Here are some points, each followed by its number:
[ 29. -59. -66. -47. -39. -20.  19.  -9. -20.  18.  -9. -10.  -5. -10.  23.   4. -29. -14.  25. -63.  58.  11.  -5.  43.] 0
[ 36.  28.   7.   7. -14.  11. -18. -13. -20.   0.  28. -42.   9. -21. -12.  -5. -23.  12.  12.  -1.  20. -17.  -1.  17.] 1
[-52.  79.  27.  42.  18.  58. -22. -43.  12.  20. -19.  13. -46.  31. -16. -45.   5.  60.  18.  86. -79. -23. -42. -14.] 2
[-13.  84.  11. -20.  31.  -5.  10.  11.  41.   4. -49.   4. -56.  11. -79. -12.  47.  -8. -19.  11.  25. -40.  21. -11.] 3
[  6. -11.   0.   6.  10.   0.   5.   7.  -6. -10.   2.   1.  -5.   1.   3.   0.   9.  -5.   2.  -3.  -1.   0.   6.   6.] 4
[ -8.  10.   4.   3.  -2.  -2.  -7.  -8.   5.  13.  -5.   3.  10.   1.  -1.   8. -11.   3.   2.  11.  -2.   7.  -5.  -9.] 5
[  4.  43.  15. -28.  33.  -7. -45.  39.  12.  -7. -35.  11. -31. -37. -13.  11.  17. -14. -27.  12. -13.  -3. -13. -12.] 6
[  8. -20. -11.  -8.   1. -15.   7.   9.   1.  -3.  -4.   0.  -3.  -4.   3.   8.   9.  -9.  -2. -15.  17.  11.  11.  -2.] 7
[-16.  17.  12.   5.   5.   6.  -7.  -5.   7.   5.  -3.   7.  -3.   4.  -3.  -9.   3.  13.  -2.  15. -18.   2.  -9.  -8.] 8
[ 29. -54. -56. -27. -28. -12.  15. -15. -14.   6.  14. -21.  11.  -3.  24.   2. -28. -17.  19. -36.  33.  -5. -10.  32.] 9
[-23. -14. -22.  -5. -36.  -5.  18. -19.   7.  21.  -3.  -7.  23.  -2.  14.   4. -26.  -2.   0.   1.  17. -13. -17. -16.] 10
[  9. -21.  -9.  14.  -7. -33.  15.   6.   1. -20. -18. -19.  16.  10.  33.  12.   5. -20. -20.  -3.   2.  28.  21. -13.] 11
[  2.  16.  14.   9.   2.  -4.  -6.   0.   2.   8.  -5.  -8.   1.   6.  -6.   4.   7.  -2.  -1.   4.   4.   4.   3. -14.] 12
[  5.  10.  10.   5.  23.   6. -22.  11.   1. -10.  -3.  14. -10.  -7.   2.   0.   4.   1.  -7.  13. -21.   3. -10.   3.] 13
[-31.  14.  62.  48.  -9.  30.  10.  -8.  -4.  41.  46.  21.  57.   3. -18.   5. -11.  48.  25.  12.   6.   0.  13.  -6.] 14
[-54.   1.   0. -23.   4.   9.  -4.  -7.  27.  27.  -3.  47.   7.  -7.   3.  -9. -10.  22. -12.  20. -29.  13. -18. -26.] 15
[ 18.  10.  23.  11. -18.  12. -31.  -9. -25.   5.  45. -21.  32. -13.   3.   9. -32.   6.  11.   6.   2.  -1. -17.   4.] 16
[ 13.   7. -14.  -3.  -2.   2.  -1. -11.  -7. -23.   2. -21. -16.   0.   9. -15.  -9.  -3. -10.  11. -21. -15. -14.   9.] 17
[-32.  54.  46.  11.  -9.  40. -14.  -5.  19.  23.  31.  19.   5.  -5. -50. -16. -27.  31.  -4.  35. -18. -38.  -5. -18.] 18
[  7. -56. -21.  -3. -20. -24.  16. -10.  -4.   4.   2. -12.  25.   7.  46.  17.  -8. -12.   9. -35.  12.  34.   5.  -5.] 19
New points follow, each followed by the numbers of its three nearest points above by angle, smallest number first.
[  7.  15. -39.  -3.   6. -25.  -7.   0.  -7. -25. -16. -20.  25. -35.  29.  13. -17. -47. -16.  23. -38. -18. -44.  -7.] : 6 11 17
[ 18.  43.  36.   8.  41.  27. -51.  35. -16.  -8. -14.  17. -33. -15.  13. -22.  17.  -4.   2.  22. -40.   5. -20.  22.] : 2 6 13
[-19.  19.  44.  20. -41.  48.  -1. -20.  -9.  49.  48.   1.  37.  28. -35.   2. -50.  50.  44. -11.  35. -17.   2.  12.] : 14 16 18
[ 17.  17.  17.  26.  62.   9. -55.  48.  -8. -42. -11.  27. -34. -11.  16.   6.  28. -12. -26.  35. -51.   2. -19. -10.] : 6 8 13
[-43. -46. -13.  -6.   9.  11.  21. -11.   8.   5. -13.  32.   6.  27.  40.  -9.  19.   6.  -3.   7. -49.  29.  -7. -11.] : 8 15 19
[ 57.  12. -11. -11. -15.  -9. -17.  17. -27. -40.  17. -49.  -9. -13. -25.  11. -19. -30.  -5. -13.  47. -36.   5.   4.] : 1 9 17
[ 12. -13.  19.  19. -12.  12. -34.  15. -31.   5.  48.   4.  38. -21.  10.   9. -42.  17.  -1.  -1.   9.  16. -25.  -3.] : 1 14 16
[ -5.  59.  25.  18. -17. -17. -27.  -4.   0.   1.  -6. -27.   0.  15.  -8.   9.   8.   2.  -5.  20.  25.  -2.  -7. -39.] : 3 5 12
[ 20. -29.  -2.  12.  25.   8.  10.  22. -15. -22.   2.  10. -12.   1.  12.   8.  27. -10.  14. -16.  -4.   3.  20.  24.] : 4 7 11
[  2.  10.   3.   3.  -1.  -3.  -4.  -5.   3.   3.  -5. -15.   4.   2.  -1.   1.   1.  -4.   2.   7.   3.   2.   0.  -5.] : 1 5 12
[-12.  17.  16.   4.   8.  12.   3.   5.   5.   9. -11.   9. -10.  14. -29.  -4.  18.  14.  11.   1.  11.  -5.  15.   0.] : 3 12 18
[ -9.  16.  10.   5.  -2.  12.   1.  -4.   5.   8.   5.   3.  -2.   3. -14.  -4.  -7.  10.   0.  11.  -7. -12.  -2.   0.] : 2 8 18
[ -3.   6.  17.   7. -19.  14.   3. -12.  -3.  30.  18.  -2.  26.  11. -14.   4. -22.  20.  21. -10.  20.  -6.   0.   5.] : 1 14 16
[  9.   6.  20.   4. -12.  -2. -22.  12. -18.   4.  21.  -2.  22. -20.  10.   6. -28.  11.   4.  -2.   1.  10. -13.  -8.] : 1 14 16
[  22. -108.  -24.   13.  -23.  -54.    3.   -7.   -7.  -10.   33.   -2.   90.   19.  104.   35.  -30.  -51.   -5.  -58.   21.   96.   -3.  -45.] : 7 11 19
[  1. -18.  -1.  -2. -17.   5. -15.  -2. -12.   4.  20.  -5.  23.  -4.  15.   4. -24.  10.   4. -10.   8.  11. -11.   3.] : 9 16 19
[ -2.  15.  11.   2.   3.  -5. -10.  -1.   3.  -5.  -2.  -4.  -4.   0.  -6.   3.   2.  -3.  -7.   7.   0.   3.   3. -12.] : 3 6 12
[ 2. 11. 10.  6. -1. -2. -3. -1.  0.  3. -3. -9.  2.  0. -6.  4. -1.  0.  1.  4.  4.  4.  0. -7.] : 1 5 12
[ 17. -25.  -9.  13.  22.  -2.  15.  16. -10. -12.   5.   5.   0.  -3.   6.  13.  18. -12.  13.  -5.   0.   3.  14.  25.] : 4 7 19
